In the data rows, the value 128 means zero.
Some points, each followed by its number:
84,94,88,131,119,153,167,99,98,114,163,162,88,159,118,124,123,152,123,113,66,101,108,108,72,102,80,94,118,142,91,94,71,71,87,119,92,65,75,114,117,137,178,137,109,111 0
125,122,129,103,97,133,97,98,98,68,89,90,88,156,71,99,98,133,70,82,64,107,99,100,114,188,148,112,94,146,168,169,135,133,146,171,121,131,107,113,112,127,95,158,65,62 1
74,89,146,78,100,172,142,77,77,103,165,165,120,179,135,138,135,188,96,100,87,167,147,147,133,195,153,124,126,132,135,138,64,63,85,68,96,65,107,69,66,88,106,89,74,72 2
182,111,146,161,135,113,141,148,150,138,150,146,122,92,133,123,124,144,176,196,197,211,198,194,134,121,135,95,130,113,116,117,94,95,107,136,147,131,147,161,163,183,146,177,140,141 3
62,61,73,69,134,180,175,136,134,141,129,128,171,110,131,156,160,119,148,114,154,187,160,160,153,86,191,175,105,148,155,158,136,134,65,138,71,106,87,108,105,134,84,143,97,99 4
161,219,180,156,162,146,143,147,150,161,200,202,152,163,134,151,153,159,155,167,144,136,130,129,116,110,77,111,129,171,173,173,154,154,200,125,184,122,193,149,153,165,185,153,188,191 5
81,122,86,111,150,159,145,116,117,118,124,126,122,132,108,97,95,102,97,103,95,129,109,112,117,89,130,119,91,91,114,114,73,78,58,106,58,70,76,91,91,75,115,136,104,104 6
188,109,172,154,86,120,165,141,141,180,111,110,159,127,160,227,226,128,182,192,208,145,186,186,156,110,110,126,173,121,85,81,163,162,168,116,138,150,151,157,153,175,124,126,159,160 7
179,119,130,137,116,139,135,135,134,148,66,64,173,184,156,132,129,112,135,146,170,187,173,175,169,141,147,141,134,118,148,150,157,154,161,195,207,163,203,196,196,174,206,178,200,199 8
116,182,141,121,140,100,182,136,136,222,251,249,198,216,154,91,91,157,85,118,126,102,160,161,171,235,151,158,143,178,166,166,159,157,205,122,186,78,157,158,157,115,158,193,184,180 9
112,112,92,107,69,48,53,87,87,78,80,82,93,74,108,91,88,73,92,64,81,101,103,103,82,114,90,83,114,98,61,60,75,75,88,82,105,88,54,85,86,49,35,7,39,40 10
126,145,140,86,133,74,131,96,97,127,169,170,119,152,85,97,99,177,164,120,127,57,79,80,100,152,163,183,129,215,183,183,164,167,181,170,167,120,167,145,146,104,140,126,179,177 11
106,116,61,159,104,96,48,162,162,131,131,131,143,183,156,86,86,133,40,114,114,109,112,111,132,121,128,115,142,112,116,111,141,140,124,190,150,164,105,88,86,66,95,69,99,100 12
203,130,148,191,146,175,98,157,158,152,95,95,161,147,188,142,140,152,139,197,198,216,175,173,174,110,157,149,152,98,132,131,138,137,130,165,135,131,74,122,121,126,117,170,109,108 13
181,172,187,217,188,214,215,255,255,205,255,255,173,214,192,188,190,231,206,186,160,162,154,154,158,196,172,122,108,134,108,107,157,154,188,200,199,165,209,207,207,162,175,152,172,171 14
167,200,165,170,155,179,146,160,162,158,74,75,137,172,207,234,230,210,216,186,176,178,156,151,155,120,154,153,137,138,159,161,213,214,160,176,159,130,143,186,182,156,183,179,198,197 15
170,153,172,132,120,111,121,100,101,189,105,106,144,140,135,142,140,126,128,101,121,118,117,119,163,161,197,183,156,191,169,171,190,188,169,218,169,144,128,167,169,171,189,201,207,204 16
New points follow, each followed by the numbers of its two nearest points above, looking only along the 3 directions in which the numbered points spread most, nearest first.
169,121,168,135,170,164,181,163,163,177,96,100,164,101,149,194,194,109,201,164,158,135,153,159,176,121,143,135,175,180,197,197,189,191,204,117,153,155,137,129,129,166,160,132,147,147 >> 8 7
154,114,162,102,138,149,137,109,110,160,145,145,135,168,128,153,157,191,156,122,103,95,52,52,121,193,123,167,116,183,104,107,91,93,116,149,132,64,156,97,97,163,181,137,159,160 >> 12 11
165,165,126,170,97,130,108,129,130,93,67,66,99,97,133,151,151,66,133,194,158,136,194,195,124,94,127,138,138,128,146,144,144,143,75,44,80,72,48,66,67,100,89,81,128,127 >> 4 12
166,172,172,185,126,120,160,177,177,156,158,156,210,187,174,158,158,98,87,122,127,121,154,154,137,133,99,126,195,186,194,192,172,174,175,147,166,176,173,169,166,127,116,91,86,86 >> 5 3
162,126,169,153,195,178,165,151,152,175,131,131,173,192,156,186,185,189,183,166,187,177,172,173,177,205,235,228,219,195,182,178,163,165,204,146,149,154,152,147,147,141,154,156,144,145 >> 5 15
211,95,192,106,115,147,116,95,96,137,90,90,141,81,90,177,181,120,117,93,165,150,134,132,150,77,168,131,164,108,155,154,145,143,137,204,169,156,157,133,132,145,100,150,78,79 >> 13 4
163,105,139,154,191,213,166,187,188,157,113,111,134,102,149,175,174,135,155,177,152,166,120,119,137,97,117,137,156,144,167,168,172,171,124,119,97,122,69,81,79,123,167,129,116,116 >> 3 13
62,164,104,178,131,146,76,116,116,114,144,141,131,138,153,92,97,165,116,186,125,151,140,138,155,97,134,138,52,93,74,73,60,61,54,148,90,140,173,156,158,160,143,134,112,112 >> 4 0
95,95,82,143,166,161,172,152,149,115,122,122,103,98,95,78,81,107,131,155,141,134,139,141,135,96,80,85,99,63,68,72,81,81,87,82,123,177,138,119,119,106,125,125,124,123 >> 4 6
186,177,117,171,131,89,104,122,120,154,98,100,104,56,133,116,114,70,104,108,61,93,112,112,105,75,83,117,123,117,112,109,137,136,111,84,113,90,123,154,154,105,128,87,146,146 >> 12 1
112,121,121,92,162,182,158,161,160,131,118,119,99,128,111,130,128,109,137,108,102,110,73,71,171,160,147,167,120,117,90,87,105,103,118,179,137,115,106,125,127,164,176,162,187,188 >> 12 4
109,172,200,185,186,140,146,89,90,69,116,117,87,129,137,169,171,179,181,157,110,78,117,121,128,144,94,105,87,145,94,91,121,121,111,79,89,77,155,148,144,129,174,41,157,157 >> 4 12
64,86,69,65,78,89,132,111,110,133,124,126,95,75,64,128,130,111,130,122,115,76,106,105,76,50,51,90,118,52,78,80,99,99,136,147,153,148,122,90,92,86,68,56,79,77 >> 6 12
108,109,156,149,164,178,72,82,83,100,122,122,165,173,118,113,111,114,80,137,123,129,88,92,137,111,114,90,135,84,96,93,152,151,102,141,121,83,104,45,45,130,129,114,137,136 >> 12 4
62,101,109,62,122,77,128,98,93,105,182,180,180,160,175,129,132,155,165,140,149,105,134,136,112,154,105,165,89,161,132,134,101,98,105,133,148,132,138,169,169,119,140,124,150,152 >> 12 0
94,128,108,158,138,132,121,115,118,108,105,109,80,53,127,119,120,106,84,72,47,46,89,92,139,139,147,143,126,112,97,101,106,108,104,106,99,114,112,127,128,157,138,78,114,112 >> 12 1
125,96,169,103,185,198,184,150,149,155,122,121,124,90,27,45,45,96,154,87,124,178,135,132,146,130,184,172,162,118,135,134,127,127,118,170,172,170,191,167,167,146,108,152,127,126 >> 12 4
128,145,104,138,60,52,85,114,114,111,87,89,106,45,127,116,113,84,99,149,124,127,145,146,117,93,115,140,166,130,154,154,144,142,112,132,64,159,66,150,149,128,98,121,101,102 >> 12 1
